Turns in one plane each, and the order they were made in; the first pair answered:
Fufen (before -> after):
[-1.43 -1.33 -1.09 -0.45 -1.61 -2.84  3.80  0.75 -1.27  0.49]  ->  [ 0.83 -3.43 -2.03  1.87 -0.69 -1.75  2.26  1.17 -0.03  1.45]
[-0.51 -1.34 -1.61  0.52 -0.07 -1.87  2.24  1.06 -1.59  1.06]  ->  [ 1.69 -2.35 -1.15  1.39  0.60 -0.37  1.21  0.30 -0.13  1.75]
[-1.52 -1.68 -0.25  0.24  2.08 -1.17  2.20 -0.94 -0.47  1.28]  ->  [-0.71 -2.04 -0.31  0.58  2.30 -0.80  1.96 -0.98 -0.04  1.64]
[ 2.79  0.75  0.60 -1.96 -0.58  1.31 -1.02 -0.86 -1.86 -0.53]  ->  [ 1.19  1.13 -0.14 -2.32 -1.01  0.11 -0.62 -0.01 -2.94 -0.98]
vabuf (before -> after):
[-0.97  2.14  1.24  0.69 -1.15  2.75  1.06 -0.33 -0.44  0.67]  ->  [-0.65  0.57 -0.76  1.31 -1.74  1.17  2.18  1.11 -1.60  1.34]
[-0.82  0.80  0.62  0.13 -0.64 -1.68  0.22  0.84  0.48 -0.41]  ->  [ 0.07 -0.40 -0.92  0.94  0.79 -1.03 -0.77  1.31  0.06  0.22]
[-1.17  1.62 -0.61 -1.68  0.01 -0.29 -0.62 -0.36 -0.26 -0.35]  ->  [-0.81  0.70 -1.83 -1.28 -0.17 -0.98 -0.16  0.30 -1.03  0.04]
[-0.40 -1.01  0.00  1.80 -1.08 -1.92  1.77  0.77  0.61  0.51]  ->  [ 0.34 -1.34 -0.27  2.46  1.51  0.62 -0.84  0.04  1.17  0.83]
zem (before -> after):
[-1.31 -1.44  0.78  1.50 -1.73 -2.19  2.85  1.59  1.87  0.31]  ->  [-3.36  1.80 -0.70 -1.23  1.86  0.71 -2.20  0.90 -1.39 -1.16]
[ 0.75  0.96 -0.47 -0.53  1.80  1.45 -1.29 -0.70 -0.61  0.42]  ->  [ 2.11 -0.73  0.37  0.62 -0.07 -0.06  1.43 -0.51  1.07  1.36]
[ 1.59 -0.17  1.13 -2.11  1.02  0.15  1.05 -1.83  0.74  1.11]  ->  [-0.60 -0.27  1.74  0.54  0.98 -0.78  0.01 -0.16  3.19  0.34]
[ 1.01 -0.96  1.02 -0.51 -1.44 -0.26  1.44  0.94  0.85  0.39]  ->  [-1.22  0.67  0.63 -0.27  0.11  0.63 -1.38  1.51  0.76 -0.79]
Now pairs of rows:
Between the rows of a pair lie two turns.
[ 1.95 -0.82  0.63 -0.15  0.85  1.25  0.12 -0.65  0.48  0.10]  ->  [-0.60  0.65  1.58  0.33  0.27  0.41 -0.38  0.27  1.57 -1.43] => vabuf zem
[ 2.06 -0.89  0.73  0.72 -0.53 -0.43 -1.49  0.83  1.68  0.34]  ->  [ 0.97  1.03  0.96 -0.93  0.05  0.55 -2.69  0.11  0.61 -0.51] => vabuf zem
[-0.16  0.98 -1.81 -1.39  1.27 -0.24 -3.50  0.40 -4.25 -1.04]  ->  [ 4.30 -3.27 -0.68  1.24 -1.49 -1.56  0.67  0.13 -0.85  1.44] => Fufen zem
[-1.22  2.26  2.57 -0.99  0.47  0.82  0.03 -1.85  0.50 -0.72]  ->  [ 0.59 -0.95 -1.57  1.04  2.89  1.32 -1.62 -0.32 -1.04  1.15] => vabuf vabuf
[ 3.56  1.63  0.41 -1.63 -1.21  0.78 -1.57  0.44 -0.06 -1.93]  ->  [ 2.22  1.68  1.30 -0.87 -2.83 -0.87  0.02  1.08  1.03 -2.33] => zem Fufen
[ 0.06 -0.64 -0.37  3.59 -3.35 -3.27 -0.71  3.31  0.80 -0.95]  ->  [ 2.32  0.68 -2.05  0.54  0.67  1.48 -5.19  1.18 -2.78 -0.74] => zem Fufen
[ 1.62 -0.34  0.67  1.32 -1.67  0.09  0.70  0.00  2.46 -1.52]  ->  [ 0.41  0.61 -1.27  0.63  0.85  1.53 -2.49  0.36  0.15 -2.03] => vabuf zem
[ 3.24 -1.74 -0.92  0.95  0.43  0.58 -1.11  0.56  0.53  0.91]  ->  [ 2.00 -0.67  0.45 -0.20 -2.59 -1.82  1.65  0.75  0.44  0.28] => vabuf vabuf
[ 3.25 -0.96 -0.07  0.62  1.63  2.21 -1.14 -1.54  1.06  0.70]  ->  [ 1.41 -0.28 -0.75 -1.77 -1.49 -1.50  2.99 -0.66 -1.88  0.43] => Fufen vabuf
[ 0.12 -3.14 -1.86  2.56 -0.11 -1.10  1.67  1.52  1.83  1.60]  ->  [-1.38  0.27  0.10  1.12  2.69  2.66 -2.77 -0.45  2.44 -0.16] => Fufen zem
[-2.17 -0.08 -1.99 -0.32  0.87 -0.03 -0.56  1.13 -2.31 -0.99]  ->  [-1.60  0.02 -1.50  0.53  1.84  1.39 -2.14  0.73 -0.93 -0.99] => vabuf Fufen
[ 0.77 -0.91  0.91  0.60  1.29  1.49 -1.61 -0.85  1.94  1.45]  ->  [ 1.23 -1.08  1.05  0.55  1.10  1.30 -0.96 -0.94  2.03  1.51] => zem zem
[ 3.56  1.30 -0.86 -2.94  1.37  3.24 -1.89 -2.03 -3.07  0.95]  ->  [ 2.15 -0.03  3.57  0.53 -3.63 -0.98  3.52 -1.11  3.01  0.59] => zem Fufen
[-0.95  2.69 -0.88 -1.44 -1.53  0.44 -1.42  0.80 -2.08 -0.50]  ->  [-0.68  2.69 -0.28 -0.39 -0.89  1.37 -2.89  0.72 -0.78 -0.80] => Fufen vabuf
[-0.98 -1.87 -2.16  0.85  2.25 -0.40  0.28 -0.15 -0.86  1.58]  ->  [-0.11 -2.01 -0.23  1.59  2.22  0.63 -0.05 -0.99  1.50  1.61] => Fufen zem
[-0.78  0.30  0.71 -0.82 -2.01 -0.45  0.27 -0.31 -0.32  0.26]  ->  [-1.14  0.03 -0.75 -0.44 -1.22 -0.38 -0.98  0.65 -1.22  0.20] => Fufen zem
[-2.68  1.61  0.57  0.43  0.34 -0.44  0.76  0.96 -0.51 -0.97]  ->  [-1.66  0.57  0.82  0.57 -0.75 -1.09  2.40  0.87 -0.01 -0.33] => zem zem
[-2.41 -0.65 -0.76  1.41  0.15 -1.84  1.53  1.70  0.07 -0.27]  ->  [ 0.98 -1.00 -1.10 -0.88  2.33  1.17  0.92 -0.94 -1.69  1.16] => vabuf zem
[-0.50  2.53 -0.39 -0.62  0.27  0.38 -2.76 -0.39 -0.48 -1.00]  ->  [ 1.34  0.71 -0.60 -1.21 -2.21 -1.75  1.48 -0.37 -1.25  0.34] => zem Fufen
[-1.14  0.86 -1.02  0.52 -2.11 -1.58  1.81  1.54  0.80 -0.19]  ->  [-0.42  1.43 -2.54 -0.15  0.92  1.14 -2.03  1.13 -0.78 -0.23] => Fufen zem
[ 0.84 -2.26 -0.99  1.93  0.71  0.56  0.47  0.35  0.58  0.91]  ->  [ 1.48 -1.89 -1.39  0.70  1.18  1.14  0.27 -0.29 -0.70  1.11] => zem zem
[ 3.34 -1.35 -0.87  1.92 -2.86 -1.04 -0.03  1.40  0.82  0.72]  ->  [ 4.56 -1.20  0.04  1.07 -2.23  0.29 -0.04 -0.11  1.19  1.15] => Fufen vabuf
[-1.39 -0.92 -0.70  0.90  1.42 -0.96 -0.42  1.76 -0.50  0.37]  ->  [ 0.40  0.09  2.09 -0.54  1.58  1.01 -0.07 -0.96  1.15  0.55] => Fufen Fufen
[ 1.01 -0.16  1.75  0.90  0.49  1.58 -1.28 -0.60  2.94  0.67]  ->  [-0.21 -1.22 -1.13 -0.09 -1.47 -2.45  2.17  1.39 -0.77  1.02] => Fufen vabuf
[ 2.85 -0.90 -1.37  0.12  1.15  1.51 -0.98 -0.77 -0.84  1.26]  ->  [ 1.76 -0.18 -0.57 -0.84 -2.23 -1.28  2.27 -0.09 -1.40  0.73] => vabuf vabuf
[ 1.85 -0.85  0.27  3.35 -1.70  0.07 -1.38  1.59  4.10 -0.86]  ->  [ 0.81  3.14  1.74 -1.60 -0.24  2.91 -2.57 -1.46  1.77 -2.02] => Fufen zem
[ 2.05 -0.69 -2.16 -0.74  0.29  1.35 -0.40  0.50 -1.59  0.43]  ->  [ 0.11 -0.14 -1.91  0.68  1.06  1.45 -2.22  1.50 -0.52 -0.53] => zem zem
[-0.45  1.63  0.68 -0.54  1.44 -0.62 -0.93 -0.11 -0.02  0.95]  ->  [-0.16  0.46 -0.56  0.63  0.75 -1.89 -0.49  1.25 -0.27  1.38] => vabuf Fufen
[-0.84 -0.27  0.61  0.68  0.47  1.94 -0.24  0.08  0.02 -0.25]  ->  [-1.22 -0.72  0.12  0.98 -0.87  0.46  0.98  1.18 -0.18 -0.27] => vabuf Fufen
